Each row has a name. Each piece below is followed by the name of the row it came from. Each question is about the rows just above it. Some pieces are copies with a little noise.

[130 155 195 123 164 104] : Dela
[104 166 119 109 152 121] : sagor
[114 122 167 102 160 148] : pevug
[139 124 181  90 184 125] : refu
find: [104 167 118 109 151 121]
sagor
find: [139 125 180  90 184 125]
refu

[177 166  81  76 124 154 128 118  88 167 180  95 174 173 134 135 144 133
 108 121 135 174  83 118  88 101 146  75 137 156 157 179  95 161 146 145
 104  95  83 145 121 102 117 113 133 152 145 161 138  92  85 175  88  97
 143 136 147 100 114  89 143]  sagor
[156 169 175 172 175  74 132 103  86 132  88 149 106 167 120 173 171  83
 152 176  89 143 181 176  91  96 121 168 169 147  77 127  80 144  80 157
  96 104 144 111  81 103 147 110  81 129 100 136 160 112 126 160 133 148
 113  98  91  74  89 158 159]  vabi
[ 84 122 101 181 120 109 103 141  93 115 157 129 134 113 130 160 107 159
  75  88 107 141 143 120 177 108 125 150 162  86 120 116 145 146 114 138
 103 125 179 150 111 163 162 167 120  85 144 114 130  89 147 132 101  86
  99  78  99 180 126 170 107]  vedav
find: [156 169 175 172 175  74 132 103  86 131  87 148 106 167 120 173 172  83
 152 175  88 144 181 178  91  95 122 167 169 146  76 127  79 144  80 157
  96 104 145 110  82 102 148 110  81 129 101 136 159 112 126 160 132 147
 113  98  91  74  89 158 158]
vabi
find: [ 85 122 102 181 119 108 105 140  91 117 158 131 136 111 132 160 108 161
  75  88 106 139 140 117 176 107 124 150 161  83 120 116 147 147 112 138
 103 126 178 152 110 161 163 166 121  85 145 113 132  89 145 129 101  86
  99  79 100 181 124 168 106]
vedav
find: [178 166  81  75 123 154 127 118  87 167 179  96 174 173 136 135 144 134
 108 120 135 173  83 117  88 100 145  75 137 156 157 178  95 161 146 145
 105  94  83 146 120 102 116 114 133 153 146 161 138  92  85 175  88  98
 143 137 146 100 115  89 144]
sagor

[126 110 128 124 128 127 102 118 123 123 127 126 115 117 103 125 122 125
 127 125  98 125 120 112 113 115  99 115 122 123 127 127 104 128 122  93
 128 126 125 126  94 110 112  95] -> didol
[126 135 126 131 129 123 147 135 130 133 124 125 132 124 135 127 125 132
 128 127 131 131 136 130 133 127 142 130 135 127 127 124 129 128 135 133
 121 129 131 133 143 129 137 147] -> nup
[123 151 132 125 131 130 154 151 122 143 132 122 132 129 154 120 122 125
 127 126 153 126 146 145 149 146 158 127 147 122 127 128 149 126 140 154
 125 127 127 129 161 151 152 162] -> tuz
[126 140 125 125 123 127 153 131 127 127 128 126 138 135 149 128 134 124
 124 127 158 124 128 140 144 142 151 131 125 131 125 129 155 124 127 165
 132 124 124 124 158 142 138 161] -> refu
[135 114 128 130 131 133 108 116 133 120 131 136 126 130 112 134 132 131
 133 131 111 132 119 119 111 116 109 134 119 133 133 132 112 132 121 109
 131 132 130 128 105 115 114 102] -> sagor
[130 123 125 131 123 125 130 118 134 121 124 131 132 128 126 134 134 131
 126 129 128 129 119 124 127 125 126 128 117 134 126 126 130 129 122 132
 130 127 129 126 127 120 121 130] -> Pafog
[130 136 125 127 127 128 151 130 128 126 126 130 136 128 141 129 129 127
 129 128 144 128 129 134 140 135 145 125 127 128 129 128 143 128 128 150
 130 129 127 126 149 134 135 155] -> nivuk
[128 144 128 129 124 126 153 132 131 130 127 128 141 139 155 130 135 128
 125 129 165 127 130 144 149 147 156 132 128 133 125 126 162 129 128 173
 130 126 127 125 164 145 140 165] -> vabi
[125 129 131 122 129 134 123 133 121 131 134 125 124 128 128 122 126 121
 127 125 129 123 131 130 128 131 126 126 131 124 128 133 128 124 129 126
 131 125 124 125 126 134 129 123] -> Sot
[122 153 127 127 125 123 168 142 125 136 125 121 140 138 165 124 130 126
 123 125 175 124 138 149 154 150 170 132 136 128 123 125 167 123 136 183
 126 124 126 128 180 153 150 181] -> Dela
[121 141 126 127 125 122 152 137 125 134 124 120 133 131 145 123 128 126
 122 125 149 124 136 137 140 137 150 129 134 127 123 124 145 123 135 153
 125 124 126 129 155 139 141 158] -> vedav
find: [127 110 126 123 130 125 101 119 124 121 126 127 115 118 102 122 125 126
 126 125  96 125 122 113 112 115  99 114 123 122 128 126 103 129 120  92
 128 124 125 125  95 111 113  95]
didol
find: [125 129 131 123 129 134 122 133 121 131 134 124 124 128 128 122 126 121
 127 125 128 123 131 130 128 131 126 126 131 124 128 133 129 124 129 126
 131 124 124 125 126 134 129 122]
Sot

[109 138 123  90 129 155 137 139 136]  Pafog
[146 153 122  91 129 121 129 147 139]  tuz
[ 82 135 129 176 119 126 147 134 120]  didol
[134 125 125 161 136 131 122 114 112]  nup
[116 116 119  81 111 114 137 131 130]  Dela
[127 142 122  61 108 124 138 114 127]  Sot
[157 121 125 126 133 118 148 132 124]  refu
[143 122 122  89 146 145 138 141 132]  vabi
[ 70 144 131 120 132 128 152 134 132]  nivuk
[102 142 130  93 136 131 131 134 133]  sagor
[103 122 140  60 109 131 148 119 130]  pevug
[146 100 127  76 118 142 140 141 130]  vedav
find: [ 71 144 132 120 131 128 152 134 132]
nivuk

[155  99  64 105 144] -> sagor
[124  86 124 106 145] -> refu
[154 126  97 131 139] -> nivuk
[160  98 139  99 164] -> vabi
[129 107  90 110 124] -> pevug
[124  86 124  83 145] -> Pafog
[101 160 126 159  97] -> didol
find: [124  86 124 106 144]
refu
find: [127 108  90 108 125]
pevug
find: [122  85 123  83 146]
Pafog

